In the data rows, 50 means zero.
Here is a table of points, one per row:
[90 12 45 53  6 70 66 29 64 75 48 38 57 46 54 17]
[67 67 44 64 30 72 54 54 53 55 44 47 63 50 41 60]
[38 40 54 45 65 41 47 41 51 49 53 58 46 55 53 39]
[66 20 18 66 44 48 55 74 32 38 33 23 19 26 36 82]
[42 44 66 44 52 36 54 32 44 52 57 61 52 56 53 36]
[70 14 32 70 23 66 51  0 51 74 71 56 66 74 67 21]
[62 26 60 48 42 39 64 15 52 76 53 65 52 60 67 21]
[33 69 50 41 70 59 33 43 64 34 58 45 59 48 58 50]
[81 19 90 27 20  7 30 41 56  1 46 42 70 12 48 33]
[65 57 29 54 42 88 33 64 56 47 36 28 52 36 46 61]
[55 60 28 52 54 77 34 53 54 36 52 31 53 35 50 68]
[31 88 60 48 56 44 32 58 53 26 60 57 63 53 43 60]
[43 46 53 47 70 37 69 37 51 55 61 60 40 62 63 46]
[20 53 75 37 43  9 43 61 46 32 63 69 57 60 53 44]
[63 60 73 65 65 56 66 33 31 67 39 62 56 50 34 70]
[66 80 54 60 38 69 53 70 48 69 35 52 60 50 29 64]
[99  0 41 53  0 43 44 66 31 36 30 25 34  8 36 55]
[73 67 42 65 30 84 51 62 50 63 36 41 59 49 30 68]
[44 35 52 50 54 35 58 54 57 54 50 64 47 51 62 41]
[47 81 55 56 51 56 54 69 61 56 46 52 64 46 42 64]
[38 91 72 57 71 43 54 58 39 46 50 67 55 59 35 78]
[33 62 76 58 73 15 57 15 48 48 57 81 57 68 65 56]
[41 70 41 51 75 53 66 71 73 63 50 55 47 47 60 60]
[59 14 47 49 32 26 65 35 50 58 55 56 47 55 61 37]
[29 99 69 49 94 61 39 61 48 40 50 56 58 57 33 73]
[30 86 40 52 74 62 43 66 62 44 49 43 49 49 55 65]
[57 12 43 47 25 37 48 30 52 56 48 44 45 52 64 15]
[59 17 50 50 32 23 60 33 45 53 58 55 46 60 59 37]
[27 50 43 49 71 34 58 52 57 54 51 56 40 50 67 43]
[11 28 57 37 54  0 63 90 41 37 50 69 20 54 59 48]
[42 44 29 47 83 60 62 37 66 60 55 45 30 44 72 37]
[17 58 79 32 54  6 37 50 51 23 61 64 61 59 56 39]
[77 17 68 48 35 56 44 13 11 58 60 57 48 65 34 40]
[61 21 48 42 38 58 45 24 53 72 47 50 53 63 54  6]
[37 49 31 52 29 35 46 95 34 29 57 49 35 50 28 76]
There is one direction along which these points spread out most. How far along it is each point below, from 0 to 99? 50 is the average, and the first point above lies past it.
[39 87 24 54 54 83 36 79 67 48 46 34 56 40 42 78] -> 29
[35 68 34 46 64 60 42 64 62 45 49 43 50 43 50 60] -> 36
[89 13 70 39 37 67 60 26 23 76 43 46 44 51 37 23] -> 75
[50 14 39 51 39 20 75 46 51 59 48 60 36 57 62 38] -> 64
[59 41 41 44 45 59 43 44 48 54 34 34 49 38 57 29] -> 59
[47 52 48 39 49 55 34 43 48 26 69 49 60 51 57 53] -> 47
[28 85 59 51 75 40 59 67 74 48 45 61 55 48 65 56] -> 28
[52 69 29 58 62 74 53 69 52 52 58 40 48 51 43 75] -> 37
[46 57 39 51 33 93 36 72 43 69 36 36 51 57 34 31] -> 50
[58 28 20 62 55 76 66 46 43 59 56 38 27 55 60 62] -> 56
[30 72 39 51 68 69 39 62 63 43 43 39 49 45 62 66] -> 33
[42 66 60 41 51 70 47 70 52 64 40 44 55 55 35 38] -> 42
[70 81 57 64 45 67 55 63 50 55 39 49 54 38 25 88] -> 37
[33 50 44 44 79 44 39 33 54 31 66 47 44 51 62 50] -> 42
[41 58 82 41 53 36 36 43 39 36 58 56 60 63 44 43] -> 44
